C: [163 177 105  96 138 145]
Z: [158 137  85 123 130 165]
K: [163 177 105  96 130 165]
[163 177 105  96 138 145] : C
then: [158 137  85 123] : [130]

P: [116 135 128 115 125]
H: [135 117 158 121 111]
D: [135 136 122 148 118]
gone D: [122 135 148 118] : [136]
gone D: [118 135 122 136] : [148]
gone P: [116 135 125 128] : [115]

T: [ 99 150 119 150 145 159 141 128 116 188 157 141 103 140]
Y: [142 154  98 120  92 117 144 178  91 124 179 131 108 152]
M: [162 136 154 120  92  87 160 116 102 188 151 135 118 141]
A: [ 99 136  99 137 127 101 165 178  84 124 179 131  96 138]
[142 154  98 120  92 117 144 178  91 124 179 131 108 152] : Y
gone M: [ 87 120  92 135 162 141 116 102 118 136 154 188 151] : [160]
gone Y: [154 117 179 144 120 152 142  91 124 178 131  92 108] : [98]
then: [141 128] : [116]
then: [ 99 136  99 137 127 101 165 178  84 124 179 131] : [96]

S: [104 148 110 111 176 112]
J: [110 105 118 120 183 109]
U: [101 139 118 138 183 113]
gone U: [183 101 113 138 118] : [139]
gone S: [110 104 111 176 148] : [112]
then: [110 111] : [176]
gone J: [183 120 109 118 105] : [110]

X: [125 138 132 145 121 107 123 141 133 123 107 142 130 142 115 135 122 138
 118 131 138 129 121 131 139 133 139 126 147 138 130 133 115 137 121 108
 113 125 122 127 136 140 131 108 131 122 148 115 122 114 137 134 127 120
 124 125 139 107 135]
G: [139 146 121 155 124 113 132 141 140 130 116 122 126 138 142 126 121 111
 119 140 115 127 127 123 143 132 131 119 143 136 142 119 122 132  90 111
 123 126 132 130 130 114 108 112 138 121 136 110 147 107 146 148 119 116
 128 114 138 103 143]
B: [136 138 142 129 138 114 128 140 129 144 109 131 136 131 116 132 117 127
 112 144 144 132 140 138 146 126 122 128 120 116 129 140 123 145 103 111
 123 126 131 125 133 127 126 119 139 110 131 116 126 105 139 143 129 125
 121 118 155 110 125]
Q: [114 160 121 164 124 102 120 134 128 119  81 156 133 134 117 134 107 122
  91 133 139 132 123 118 155 145 118  99 169 150 142 158 107 148 109  99
 104 133 129 139 144 133 126  80 151 113 144 108 141 106 132 132 113 103
 139 113 146 101 135]
E: [108 142 135 148 129 115 115 119 123 118  97 151 125 131 121 111 116 121
  80 141 122 134 129 122 150 139 111 102 136 136 119 161 126 173 110 128
 123 127 117 136 136 115 122  90 138 125 134 126 137 130 135 136 123 113
 155 119 151 124 120]
L: [136 138 142 129 138 114 128 140 129 144 109 131 136 131 116 132 117 127
 112 144 144 132 140 138 146 126 122 128 120 116 129 140 123 145 103 111
 123 126 131 125 133 127 126 119 139 110 131 116 126 105 139 143 129 141
 121 118 155 110 124]
V: [136 138 142 129 138 114 128 140 129 144 109 131 136 131 116 132 117 127
 112 144 144 132 140 138 144 126 122 128 120 116 129 140 123 145  98 111
 110 126 131 125 133 127 126 119 139 110 131 116 126 105 139 143 129 125
 121 118 155 110 125]
W: [114 126 129 138 132 118 117 126 123 116 109 136 129 132 125 127 110 126
 103 120 122 139 139 125 141 126 123 131 135 125 118 121 121 122  93 111
 122 122 134 141 127 123 116 114 145 118 114 119 134  95 131 152 111 117
 104 110 148 104 134]
gone W: [104 123 118 126 117 109  95 114 139 127 104 114 103 116 121 129 136 126
 132  93 122 122 127 118 141 131 145 135 111 152 131 122 110 110 125 132
 134 126 121 139 117 123 134 118 114 125 138 120 119 129 126 116 134 123
 141 125 122 111] : [148]
gone G: [142 116 103 126 124 107 113 146 143 148 119 130 155 143 130 140 110 116
 130 119 114  90 147 128 141 114 127 138 112 122 108 131 123 146 111 136
 139 121 142 119 126 136 132 132 111 122 119 143 140 138 132 127 126 121
 121 123 132 138] : [115]
gone V: [129 125 136 129 119 140 125 122 138 142 128 116 105 139 126 136 126 111
 144 110 138 131 110 116 129 144 121 120 118 131 123 144 126 144 114 112
 145 127 133 129 138 131 126  98 132 132 139 155 140 131 125 110 116 117
 128 140 143 127] : [109]
gone Q: [102 129 122 150 113 134 144 103 139 126 113 121 128 114 124  81 134 132
 145 151  99 139 134 132 118 117 141 135 160 106 144 118 108 142 113 139
 107 104  99 109 155  91 133 156 148 158 133 119 107  80 120 164 133 132
 146 169 133 101] : [123]

N: [134 120 118 113 142 134]
F: [112  84 142 113 118 127]
R: [125 133 120 123  80 131]
gone N: [120 113 134 134 142] : [118]
then: [118 113] : [142]
then: [125 133 120 123] : [80]
then: [134 120 118] : [113]
then: [133 120] : [123]
then: [118 113 142] : [134]

fizo: [ 93  84 143 123  69  70 174  94]
Vak: [176 123 177  70 115 187 104  78]
gafid: [ 93 123  84  69 143 167 109 154]
then: [177  70 115 187 104] : [78]
then: [ 93 123  84  69 143] : [167]
then: [ 84 143 123  69] : [70]
gone fizo: [ 70  94 174 143  84 123  69] : [93]
gone Vak: [115 187  78 177  70 104 123] : [176]

nam: [123 119 134 119 184 124 158 140 158 170 162 143 169 139 123 119]
mef: [130 131 122 124 125 135 130 126 127 129 129 123 132 126 135 130]
ranil: [131 130 135 132 131 136 141 130 127 136 136 123 136 134 128 127]
vor: [128 119 123 119 153 126 143 125 123 129 141 122 125 131 136 119]
Zere: [131 119 184 124 134 123 124 135 128 149 123 130 128 124 132 128]
saro: [138 124 123 127 123 132 129 129 128 130 135 127 130 124 131 122]
zipig: [128 131 123 130 123 129 127 135 128 135 126 122 134 128 123 127]
zutip: [126 125 127 129 129 133 136 125 124 132 127 127 131 129 132 125]
dep: [123 131 126 125 125 124 130 133 123 131 128 140 132 130 124 128]
dad: [124 132 123 132 127 132 135 130 133 135 123 125 127 128 126 128]
dus: [137 133 122 133 129 137 124 128 126 133 133 137 140 129 125 119]
Rilam: [130 133 126 121 134 128 133 129 132 129 135 125 125 134 133 129]
gone ranil: [136 136 130 127 135 127 131 131 141 123 136 132 136 128 130] : [134]
gone dep: [128 130 125 130 131 128 124 132 123 126 123 125 124 131 133] : [140]
gone ranil: [141 130 131 131 123 134 136 130 135 132 127 127 136 136 136] : [128]
gone saro: [135 124 132 129 123 127 122 131 129 127 123 128 130 124 130] : [138]
then: [136 125 124 132 127 127] : [131]
then: [134 119 184 124] : [158]

Gomiv: [107 129 101 158 111 114 139 132 121 141 133 150 119 162  82 122 133 120
 154 132 119 154 147 118 111 103 134 129 116 145 143 127 121 111 131 129
 124 144 147 124 102 154 125  93 127 118 151 127 125 121 111 131 158 141]
keb: [133 124 120 129 139 123 111 143 122 111 127 114 124 133 137 121 111 128
 110 120 132 125 119 126 134 139 127 111 112 119 129 129 119 144 113 133
 129 123 119 125 132 133 127 138 142 130 115 131 125 125 126 119 110 115]
naka: [137 129 126 182 130 115 129 120 128 125 112 134 123 157 148 151 115 128
 159 138 112 160 131 118 148 104 138 132 163 164 149 121 157 131 140 115
 158 153 144 127  88 124 115 113 132 138 165 135 137 104 148 134 151 149]
gone keb: [127 133 115 143 138 125 111 123 137 144 125 110 123 129 129 119 132 133
 126 115 129 119 111 120 132 139 129 121 112 113 127 128 119 110 119 142
 127 111 130 111 139 120 119 126 124 125 134 125 133 114 133 124 122] : [131]
then: [134 129] : [116]
then: [127  88] : [124]

kapo: [156 146 134 144 151  95 142 136 121 182]
lipiz: [141 116 142 138 151  97 143 156 122 161]
sapo: [151 110 121 107 106  84 148 153 116 155]
Nadi: [156  98 142 141 150  89 148 125 119 147]
Tav: [145 146 116  95 110  88 109 163 114 182]
Sanu: [135 140 123 145 141  78 140 172 137 134]
lorob: [128 119 137 113  96  97 133 172 122 176]
gone lorob: [122 128 133  96 176 172 113 137 119] : [97]
then: [135 140 123 145 141  78 140 172] : [137]
gone lorob: [122 113 119 172  96 176 133  97 128] : [137]
gone Tav: [182 109  95 146 116 145 163  88 114] : [110]

num: [118 120 115 137 144 171 108 128]
Pugo: [125 133 115 138 139 171 116 140]
nog: [124 131 119 138 140 172 114 138]
til: [118 122 115 140 138 171 107 125]
gez: [118 122 115 137 142 172 110 132]
vuda: [120 125 116 137 144 172 108 128]
Tak: [118 120 115 137 144 170 105 122]
[118 120 115 137 144 171 108 128] : num
then: [138 140] : [172]
then: [125 133 115 138 139 171] : [116]
gone vuda: [172 137 108 120 116 128 144] : [125]
then: [124 131 119] : [138]
gone Pugo: [138 139 171 140 115 133 125] : [116]

bul: [138 105 111 128 127 124 138  89 112 124 181 140  99 138 151  99 112 160]
mar: [139 137 142 134 116 112 144 122 121  98 109 110 121 118 122 122 151 103]
lalit: [140 145 141 152 121 142 110 137 112 150  99 111 128 127 125 137 131 111]
Zoz: [129 149 152 146 127 138 108 142 132 147  95  98 133 118 103 143 148 130]
Nez: [139 137 142 134 116 112 144 122 139  98 109 110 121 118 122 122 151 141]
kon: [105 107 128 127 124 139  89 112 124 181 140  99 128 125 147 154 113 104]
biv: [134 113 148 133 116 120 177 131  99 140 146 128 113 138 144 147 127 137]
Tus: [139 137 142 120 116 112 144 122 139  98 109 110 121 118 122 122 151 141]
then: [105 111 128 127 124 138  89 112 124 181 140  99] : [138]
gone kon: [125 127 113  89 128 147 140  99 124 128 124 105 154 104 139 112 107] : [181]
gone Nez: [112 118 109 122 142 144 139 151 122 122 116 141 134 137 121 139 110] : [98]
gone lalit: [145 111 110 141 131  99 128 137 140 137 127 150 111 112 125 142 152] : [121]

gonul: [103 149 137 132 133 110 145 138]
zar: [ 99 152 136 133 174  99 156 160]
panos: [134 128 130 126 122 137 117 124]
Nemak: [ 86 155 139 140 172  99 158 168]
lezaf: [160  96 111 125  87 159  90  95]
dutu: [167 100 118 121  85 159  86  86]
Sebu: [105 153 138 132 162 110 153 153]
Dese: [110 151 137 128 158 111 156 144]
gone gonul: [145 138 137 149 103 110 133] : [132]
gone dutu: [ 86 167 159 100  86 121 118] : [85]
gone gonul: [133 132 145 149 110 103 138] : [137]
gone Dese: [128 158 151 137 144 111 156] : [110]
gone Sebu: [153 138 132 153 153 110 105] : [162]

lifu: [137 122 131 145 124 158 121 136 122 126 118 103 159]
Fis: [116 151  91 128 154 146 135 137 132 175 118 103 152]
Tul: [137 126 122 124 145 122 160 131 136 158  80 162 124]
begig: [137 126 122 124 145 122 160 131 136 158  80 162 126]
[137 126 122 124 145 122 160 131 136 158  80 162 124] : Tul
gone lifu: [124 145 126 122 122 121 137 136 118 158 103 159] : [131]
gone Fis: [175 146 151 152 135 103 137  91 118 154 116 128] : [132]
[137 126 122 124 145 122 160 131 136 158  80 162 126] : begig
gone Fis: [137 152  91 175 146 118 151 154 103 132 116 128] : [135]

Zipor: [127  99 133 128 142 127]
Batif: [121 138 157 118 116 123]
nele: [114 107 135 147  78 137]
dokam: [129 135 134 121 128 141]
Kinu: [117 126 100 147  78 156]
lada: [134 133  99 135 124 137]
then: [ 99 135] : [124]
gone nele: [ 78 147 135 137 114] : [107]
gone nele: [114 147 135 107  78] : [137]
gone Batif: [123 121 138 157 118] : [116]
[114 107 135 147  78 137] : nele
then: [ 99 133] : [128]

Maf: [149 120 134  99 123 102 125 126 135 124 101 149 152 137 152 102 136 113
 117 139 118 128 138 144 125 172 130 135 104 175 132 110 145 127 119 110
 161 173 152 116 120 121 121 128 153 100 112 123 119 133  97 114 126 155
 130 143 169]
lum: [149 120 134  99 123 102 125 126 135 124 101 149 152 137 152 102 136 113
 117 115 118 128 138 144 125 172 130 135 104 175 132 110 145 127 119 110
 161 173 152 116 120 121 121 128 153 100 112 123 119 133 153 114 126 155
 130 143 169]
fevog: [147 141 107 126 163 136 125 146 121 113 129 135  99 135 162 121  95 110
 109 187  93 133 140 101 142 144 124 136 148 109 124 116 109 142  92 137
  91 133 137 144 125 154 121 115 117  90 146  87 116 128 112 128 145 113
 152 116 127]
[149 120 134  99 123 102 125 126 135 124 101 149 152 137 152 102 136 113
 117 115 118 128 138 144 125 172 130 135 104 175 132 110 145 127 119 110
 161 173 152 116 120 121 121 128 153 100 112 123 119 133 153 114 126 155
 130 143 169] : lum
gone Maf: [153 126 137 114 100 155 132 119 149 118 144 126 112  99 130  97 128 139
 117 120 123 152 121 102 169 110 152 123 149 104 172 136 135 125 113 119
 143 127 110 124 135 120 121 145 173 102 101 125 134 128 133 152 161 116
 175 130] : [138]

kazat: [123 113  90  89 165  94 143 100 127  84]
Muto: [157  90 165  89 113  94  94 160  86 138]
Pinog: [122 128 123 129 124 128 125 129 126 127]
sene: [159  92 164  92 115 102  92 160  92 138]
Fabip: [127 129 126 127 127 127 128 127 128 127]
noru: [128 122 152 104 120 114 103 151 106 133]
Limin: [129 134 123 122 104 129 134 112 128 102]
gone Pinog: [127 129 128 123 129 122 128 126 125] : [124]
gone kazat: [143  90 123 113  84  94 165 100 127] : [89]
then: [122 128] : [123]
gone Limin: [102 134 129 134 122 129 104 128 123] : [112]
gone Muto: [113  94  90 157  89  94 138 160 165] : [86]
then: [ 90 165  89 113  94] : [94]
gone noru: [128 122 120 151 104 133 114 103 106] : [152]

Zuzut: [121 137  86 150 139]
Dit: [122 133 125 139 129]
pesa: [134 112 141 127 122]
Tele: [143 101 156 120 142]
peke: [ 93 160 126 141 124]
nok: [118 131 118 137 130]
gugoz: [121 143 128 142 124]
daga: [139 106 150 123 120]
kanad: [ 93 160  79 153 141]
bor: [ 96 157  85 150 158]
sivu: [126  95 102 123 163]
gone pesa: [134 112 122 127] : [141]
gone Tele: [101 142 120 143] : [156]
gone Tele: [143 156 120 101] : [142]
gone bor: [158  85  96 150] : [157]
gone Tele: [156 101 142 120] : [143]

bet: [ 80 115 131 132]
zov: [113 126  99 120]
nezuk: [ 71 126  72 156]
then: [126  99] : [120]
gone zov: [126 113 120] : [99]
then: [115 131] : [132]
then: [ 71 126] : [72]
gone nezuk: [156 126  72] : [71]

Gis: [124 137 141 131 100]
gidi: [ 84 115 161 125  85]
Debu: [109 152 130 111 107]
gone gidi: [ 84 161 125 115] : [85]
then: [124 137] : [141]
then: [137 141 131] : [100]

fefuz: [ 81 123 172 126 133]
miga: [123 172  81 106 137]
rog: [ 77 172 141  76 113]
sor: [153 127 112 119 113]
then: [ 81 123 172] : [126]
[123 172  81 106 137] : miga
gone rog: [113 141 172  77] : [76]

das: [149 110 140 130 140 151 138 126 131 138 115 115 114 112 149 115 129 150
 144 120 152 120 128 137 138 150 125 143 110 140 121 139 133 109 113 132
 114 121 109 111 141 140 122 140 123 116 126 111 126]
topu: [116 145 116 125 109 110 111 141 130 119 151 140 134 138 115 134 121 103
 119 127 112 141 119 123 118 112 120 112 146 118 137 121 119 145 143 124
 133 136 139 146 123 114 132 121 126 152 133 151 114]
geg: [130 151 125 126 121 125 123 141 137 124 154 143 142 138 130 131 140 118
 124 143 123 144 133 126 109 127 123 108 147 146 149 128 120 147 143 126
 133 132 137 149 144 115 140 120 126 150 128 149 117]
Nili: [125 134 139 131 138 137 136 129 131 130 121 118  91 126 142 133  97 144
 131 106 147 120 116 135 146 126 106 141 119 136 118 142 135 119 102 128
 129 127 131 114 138 145 106 141 104 118 132 116 115]
Ramed: [167 125 153 137 148 155 148 149 153 149 143 126 119 120 161 115 135 129
 150 133 164 145 126 129 114 155 109 117 126 169 148 155 138 128 124 127
 120 133 119 132 173 123 134 148 112 141 123 136 110]
Nuram: [129 138 127 128 127 133 129 131 132 128 135 135 143 125 130 123 144 128
 129 138 129 136 135 126 118 135 136 121 134 134 136 129 124 134 136 129
 123 131 125 135 133 124 134 124 137 134 127 132 133]
then: [149 115 129] : [150]
then: [125 135] : [133]

lora: [116 102 138 107 120 145 139 123 116 134 135 169 135 122 160 119 109 161
 103 128 120 156 131 122 154 125 110 115 142 121  89 146 147 127  99 121
 137 101 123 132 139  96  96 122 136 133]
rom: [117  96 133 128 115 142 141 136 113 135 142 160 144 142 141 122 117 144
 117 113 136 149 136 133 147 127 112 133 146 136  89 150 142 134  84 122
 141 104 115 123 137  82 102 111 150 147]
numus: [116 116 147 110 116 134 135 129 119 147 146 163 153 127 144 133 111 167
 108 104 122 138 131 142 145 130  89 130 133 122 108 144 149 128  93 134
 123 118 122 112 126  83  97 117 145 139]
sepo: [115 111 137 116 117 131 125 138 135 130 144 168 133 138 160 129 115 160
 106 106 129 157 143 134 142 139 107 131 114 124 111 145 155 137  87 139
 123 113 111 115 130  87  89 128 135 147]
dotag: [120 155 131 122 119 135 117 131 113 142 147 168 139 138 163 118 124 153
 106  98 129 145 125 139 146 130  91 130 123 123 104 139 156 132  95 133
 127 110 104 124 132  98  89 136 152 131]
Ritef: [117 118 127 130 127 142 138 119 118 129 149 168 146 125 155 126 108 151
 106 114 133 140 126 137 144 139 100 108 140 131 111 155 138 142  91 123
 130 104 109 123 129  85  96 141 165 132]
legum: [111  96 150 138 115 134 130 130 113 124 157 161 145 137 151 120 114 154
 119 111 133 145 129 130 144 129 120 109 136 148  96 150 149 143 101 137
 128 109 105 120 136  85 100 119 154 140]
then: [120 156 131 122] : [154]
then: [135 117 131 113 142 147 168 139] : [138]

